One turn moves every row onto another: examples first, then more rows asked:
Z60: [ 18  -2 -10  12   2   2   5  -7   3  -5   1  -2  -5   1   7   6]
Z92: [ 9 -5 -9 12 -4 -2  8 -6  3 -5 -4  0 -2  0  9  3]
Z351: [  4  19 -17  -4 -11 -17   7   1  13  -3  -4  14 -23  -6 -28  10]
Z459: [  6   8  -7  15   5   2   3 -23  -1  -9 -19   6 -20  11  -6  -9]
Z327: [  2  18 -14  12  -1   4  -2 -11  11  -2 -22  -4  -7  20 -10  -7]
Z948: [ 15   9 -18 -15 -11  -1   7  -1  -6  -2   1  14  -1   3 -27  10]
Z254: [ 10  20 -17  -3  -6 -14   4  -1   9  -2   1  14 -25  -7 -30  10]
Z380: [  7   9 -14 -11  -9 -11   4   0  19  -4 -10  -4  -6 -13 -20  15]
Z467: [  1  14  -4   2 -16 -21   2 -26  14  -1  -6   1 -12  20 -12   7]
Z57: [  7  19 -14  -3  -8 -15   4   0   6  -2   0  16 -23  -9 -30   8]
Z528: [  9  20  -8  14   7   7  -8 -13  -4  -1 -13   1  -9  12 -13 -10]
Z277: [ 16  -3 -13  12   0   0   7  -6   9  -6  -1  -5  -5   5   8   7]
Z732: [  6  15   5   3  -9 -18  -4 -28  -6   0   2   8 -12   9 -14   3]
Z208: [ 10   8  -7  -9  -4 -10  -1  -2   2  -4  -4   1  -6 -22 -22  10]
Z779: [ 17  12 -16 -10  -2  -8   2  -2  17  -4  -4  -6  -9 -12 -23  17]
Z600: [ -3  12   3   2 -17 -22   0 -26   3  -1  -5   7 -10  12 -12   2]
Z767: [ 13   9 -22 -15 -14  -3  10   0   5  -3  -3  10  -1   8 -26  13]
Z125: [13 -4 -8 12 -1 -1  6 -7 -1 -5 -1  0 -3 -2  8  3]
Z101: [ 11  21 -14  13   7   8  -5 -13   6  -1 -16  -5 -10  19 -12  -6]
Z194: [ 12  18  -6   2  -8 -16  -1 -27  13   0   0  -1 -15  22 -14  10]
Z522: [  0  16  -5  14   1   4  -6 -12  -6  -1 -19   3  -6  10 -12 -13]
Z165: [  3   7  -8  14   2   0   4 -22   1  -9 -22   6 -19  11  -5  -9]
Z902: [  7   7 -20 -16 -17  -4  11   1   2  -2  -6  13   0   5 -25  10]
Z413: [ 15  18  -1   3  -3 -15  -5 -29   1   0   6   3 -16  15 -16   8]
Z713: [  8   9 -12  14   5   2   4 -23   6  -9 -20   3 -21  16  -6  -6]
Z166: [ 10  10 -10  14   7   3   3 -24   1  -9 -18   4 -21  13  -6  -7]
Z136: [ 18  11 -21 -15 -10  -1   8  -1   0  -2   1  11  -3   7 -27  13]
Z845: [ 11  -5 -12  12  -5  -2   9  -5   9  -6  -5  -3  -3   3   9   5]
Z321: [ 18  12 -12 -10   1  -7  -1  -3   6  -3   0  -3  -9 -18 -24  15]
Z667: [ -5  15  -8  12  -4   2  -2 -10   4  -2 -24   0  -5  14 -10 -12]
Z632: [  8  20 -19  -4  -9 -15   6   0  13  -2  -1  13 -24  -4 -29  11]
Z129: [  4   8 -11  13   2   1   6 -22   6  -9 -22   4 -20  15  -5  -7]
Z906: [  3   7  -9 -10 -10 -12   3   0   9  -4 -10   0  -4 -19 -20  11]
Z495: [  9   7 -16 -15 -15  -3   9   0  -5  -3  -3  15   0   2 -26   9]
Z869: [  2  18 -15  -3 -11 -17   6   0   8  -3  -3  16 -23  -9 -29   8]

Z906 goes to Z380
Z522 goes to Z667
Now these:
Z351 goes to Z632
Z600 goes to Z467
Z125 goes to Z92
Z166 goes to Z459
Z136 goes to Z948

